Each row is where one point has got to under a steady rotation. How many ticks took it there?
The counts run from 0 to 337.
[ 73 103 134 129 119 128  99 121 144  83 127 182 117 159 121 114 186 113
 154 111 138 112 115 177 163 168 130  83 159  99 133 108 125 137 130 133
 165 132 164 132 148 162 125 127 161 132 133 162 162 112 160 160 146 116]
291
[100  96 125 121 154 159  86  96 190  83  78 145 172 141 123 118 190 103
 156 119 125 126 134 155 176 109 118 114 132 112 166 112 107 142 128 136
 145 121 138 100 148 115 112 139 112 138  99 180 137 107 127 124 134 129]
239
[154 117 124 137 174 149 105 114 169  91 144 112 161 150 101 125  96 137
 179 205 125 109 102 121 137  76 173 131 114 127 102 151 114 140  99 162
  99 156 122 153 160 116 121 153 129 139 165  97 131 114 111  93 142 107]
219
[ 80 110 117 109 117 150 127 111 117  85 119 156 118 144 132 125 151 165
 158 129 170 127 155 154 182 150 113  90 148 110 148  62 120 125  92 111
 144 101 119 130 153 161 100 142 124 168  99 155 167 147 156 133 160 162]
321
[118 123 113  96 165 193 130 107 140  96 119  99 168 157  91 127 103 165
 155 169 101 138 132 122 103 140 133 106  99 132 135  87 121 185 160 139
 113 154 115 126 163 117  89 138 133 113 156 164 110 118 153 124 125  76]
190
[ 93  88 161 147 164 129  97 137  77 155 131 162 165 117 100 152 158 172
  81 122 117 147 101 127 158 139 130  88 147 149 151  89  93 132 127 128
 114  77 100 158 131 124  84 129  98  99 177 148 157 134 136 120  85 169]
184
[141 136 167 163 146 105  84 149 149 137 176 135  91 152 102 126 115 126
 175 108 144 116 109 186 145 133 183 153 106 144  87 160 105 134 113 132
  95 103 118 168 130  86 122 176 134 149 129 108 122 130 119  98 139 136]
56
[140 149 110 125 199 156 119  75 144 123  91 137 134 137 101 138 149 113
  78 135 113 121 125 173 136 114 139 115 172 167  94 145 131 140 130 144
 158  93 101 103 161 102 134 157 114 109 153 131  99 139 164 100  79 174]
165
[ 91 120 119 112 175 136 108 134 143 137 123 177 141 106 113  94 181 162
 119 159  86 104  98 172 142 127 121  86 145 121 107  96 121 141 161 125
 108 119 132 132 174 152 120 127 120 103 151 140 155 102 187 174  98 134]
213
[ 94 128 159  60 179 121  87 108 152 110 124 113 134 169 124 129 109 161
 150 115 150 147 136 161 138 133 130  73  88 133 171  90 135 116 104 145
 122 120 105  96  99 112  62 174 161 135 105 117 142 133 129 104 145 129]
16
[ 73 161  90  99 145 100 111 132 116 123 128 100 151 172 133 109 115 129
 158 126 157 119 119 166 181 132 138 159 160 167 114  79 103 103 150 122
 107  83 145 161 154 161 151 138 138 170 102 138 121 121 141  91 164 155]
323
[140 105 115 126 170 157 105 116 163 122 127 164  93  74 112 158 202 102
 108 142 115 118 134 136 158  75 147 164 174 139 106 109 117 160 132 123
 115 112  97 123 140 131 159 149 120  86  98 129  95 127 124 138 130 154]
225
[ 86  92  95 165 140 117 127 119 151  98 129 149 137 124 164 147 186 125
 107 148 140 131 108 145 173 129 147 125 144 133 114  67 154 129  78 132
 160 103 102 128 162 169 170 151  90 162 162 109 150 115 124 133 139 122]
232
[ 77 107  92 121 133 139 136 134 146 143 121  91 171 120 121 132 143 145
  90 133 103 176 120 149 140 143 155 129 127 125 139  81 140 171 115 126
 131 113  58 130 158 147 177 173  68 117 125 168  91 116 100 111 128 114]
172
[ 77 116 113 104 199  92 122 119 140 147 143  97 166 115 139 135 143 144
 129 159 117 115  77 136 172 103 171 126 112 160 128  99 144 105 109 138
  90 126 101 127 140 134 172 136 123 132 126  59 149  83 101 102 126 124]
234
[156  69 103 189 116 197 132 134 137  80 120 140 116 144 136 137 141 124
 153 156 166 117 145 110 138 154 162 116 175 130 105 131 124 171  88 138
 103 174  86 152 169 111 158 142 122 146 150 149 116 108 130 133 134 117]
140
[128 125 131  93 132 142 110 131 116 126 148 152  78 110 109 163 131 145
 120  97 151 164 170 167 152 128 123 114 134 131 142  83 106 163 106 129
 119  94  75 143 101 121 120 178 143  79  84 126 119 180 137 129 124 179]
336
[120 131 122 122 212 152 114 135 172 111 101 111 155 148 134  96 112 135
 154 147 154 154  95 137 148 114 155  93 131 118 147 110 162 109 113 150
 107 123  83  72 133  97 120 155  80 139 120 151 104  98 119  87 132 176]
157
[106 164 118 122 192 110 114 110 158 113 158 115  99 142 124 104 142 146
 159 140 166  72 121 120 140 134 167 128 110 132 112 128 147  77  88 131
 110 120 131 104 146 137 118 161 160 158  51 110 119 107 101 100 153 124]
67
[118 108 116 115 151 145  99 137 180 128 128 155 110  99  94 143 200 102
 136 140  91 176 130 189 140 115 158 167 134 129 134  81 115 157 158 125
 122 115  94 131 136 135 177 160 110  99 107 140  90 109 144 128 141 155]
224
[104  99 174 119 152 136  77 177 161 107 144 153 135 153 103 114 110 152
 198 135 144 157 114 177 180 109 146  87 102  89 141 133 120 142 136 129
 126 134 107 146 128 101 102 142  88 115 132 124 167 116 132 120 143 156]
298
[104 114 121 164 115 105  98 124 108 128 148 132 139 140 128 114 166 168
 152 138 160  60 140 134 184 149 136 113 128 131 124 119  76 108  84 124
  87 109 148 180 167 173 125 147 133 169  78 136 169 126 112 119 119 131]
70
[147 125  97 128 195 125 109 130 123 112 139 176 119  94  93 154 145 132
  75 151 126 148 104 136  89 123 156 135 172 152  98  87 130 143 128 168
 131  94 108 106 135 141 131 182 135  86 138 147 106 128 155 117 134 153]
195
[ 89  87 113 124  99 127 112 122 110 114 112 141 153 128 164 148 145 147
 129  84 129  95 156 133 200 168 112  80 168 139 131 113 113 177  70 128
 123 116  88 162 152 147 146 151 120 145 114 153 151 157 112 145 128  89]
10
[135 123 129 118 151 190 149 121  92 136 138 149  67 131  81 145 172 160
 110 103 127 108 158 115  86 149 148 128 168 145 105 114 126 161 104 118
 130 152  95 127 129 127 107 149 177  72  93 119 122 157 152 124  97 141]
114
[ 99  74  95  91 131 139 124  97 145 115 113  88 146 151 108 165 141 103
 125 118 100 156 129 180 144 161 142 138 102 147 148  73 113 189 133 130
 112 129 112 125 151  92 183 153 162 107 145 107 132 121 119 140 127  87]
253
[167 123 165 169 147 120  83 137 124 141 171 169  72 140  96 151 146 147
 139 114 145 102 127 164 148 135 163 141 136 157  88 133  89 128  93 141
  93 105 116 181 131 103 112 150 168 124 143  84 142 150 153 123 119 180]
55
[151 129 103 168 133 187 112 123 160 109  97 128 134 177 129 122 138 145
 141 124 151 149 146 151 135 130 136 171 133 107 123  64 105 153  75 141
 158 128  90 114 156 128 146 179 112 160  84 167 125 138 139  94 139 173]
80
[149 123 128 147 140 187 112 100 134 116 112  90 111 186 119 130 105 151
 201 142 173 115 143 128 159 135 142 137  90 134 144 117 118 154 100 120
  95 130 112 132 150  91  97 141 136 162 111 138 140 145 124  97 131 135]
78
[116 138 126  77 188 111 104 131  93 135 114 129 173 136 136 117 107 154
 124 110 138  77 134 151 201 116 127 110 166 169  97 149  86 121 131 138
  79  98 113 150 146 123 129 124 145  97  90  89 157 142 131 109  98 145]
326
[101 120  90 175 178 157 121 142  63 131  82 141 138 165 139 154 134 159
  96  98 155  92 108 117 142 160 137 144 196 202  90 105 122 138 116 127
 138  99 128 134 136 124 126 133 149 131 150 143 150 132 166 107 104 149]
103
[116 112 144 129 203 148  83 144 150 129  82 137 181 134 111 133 128 131
 119 100  94 152 113 131 129 101 137  92 141 126 130 149 136 170 149 147
 141 107  85 106 135  85  96 154  82 105 138 182  96 114 122  96 120 115]
187
[131  98 157 153 142 132 103 104 145 120 155 177  88  96 100 137 199 101
 118 130 180 120 134 156 154 143 151  89 157 117 142 137 112 105  94 120
 114  93 109 128 145 139 129 160 116 112  80 168  98 120 103 112 118 169]
147
[133 126 127 159 164 113 106  99 157 112 100 136 123 144 121 118 140  86
 100  61 149 103 147 192 168 178 130  97 139 122  96 159 115 169 101 135
 157  92 120 101 161 100 144 172 135 115 106 174 116 152 117 109  95 113]
87
[154 106 155 143 157 195 110 110 143 119  86 124 102 156 133 126 128 160
 164 132 158  94 155 114 171 118 137 115 124 134 148 147 112 164  78 141
 104 145  90 128 126  88  90 125 131 146  98 116 163 146 129 111  99 160]
77
[129 122 128  74 156 132 101 142  87 139 150 151 135 125  83 156 134 154
 125 136 123 108 135 140 132 112 143 150 143 161 114  89  61 142 154 150
  97 114 154 178 125 133 123 141 184  47 109 101 168 140 148 132 117 147]
274
[ 99 134 107 144 130 115 142  84 132 122 120  68 159 191 114 112 132 154
 120 119 123 101 135 167 121 168 178 104 101 117 106 121 141 146  55 132
 148 138  98 120 169 133 142 175 127 146 132 118 125 127 118  91  97  76]
90
[ 93  92  94 146 155 104 127 117 118 121 135 123 152 109 149 150 173 138
 121 158 142 107 100 102 177  86 167 142 154 164 114  89 147 111  82 134
 116 111  97 147 146 161 178 134 107 147 136  77 153 106  94 109 132 127]
233
[147  87 160 116 154 159  73 182 156 116 112 185 121 135 140 121 144 171
 155 119 140 101 147 123 135 139 104  95 146 104 146 121  86 166 112 141
  82 164 108 122 126 113  89 144 145 118  76 164 151 128 146 146 130 124]
47
[106  94 151 110 162 131  78 100 175 105 107  99 158 145 112 133 154  96
 189 141 128 123 127 144 184 120 134 104  91 128 173 116 104 140 154 126
 103 127 147 104 135  98 117 132 132 127  87 149 137  96  90 115 137 107]
238
[ 84 136 136 154 132  99  98 127 126 146 123 117 151 169 128  87 156 137
 164 116 132  86 123 180 187 167 141 131 123 138 131 115  90 113 120 117
  90 109 147 167 177 137 144 143 128 181 111 142 146  99 125 111 134 130]
71
[ 89 127 133 137 197 169 111 121 169 106  97 121 134 177 100 108 152 129
 164 128 120 115  91 127  98 135 161  98 147 126 144 156 151 116 135 131
 131 177 120  80 125 113  94 141 159 133 110 148  94  73 126  82 146 116]
127
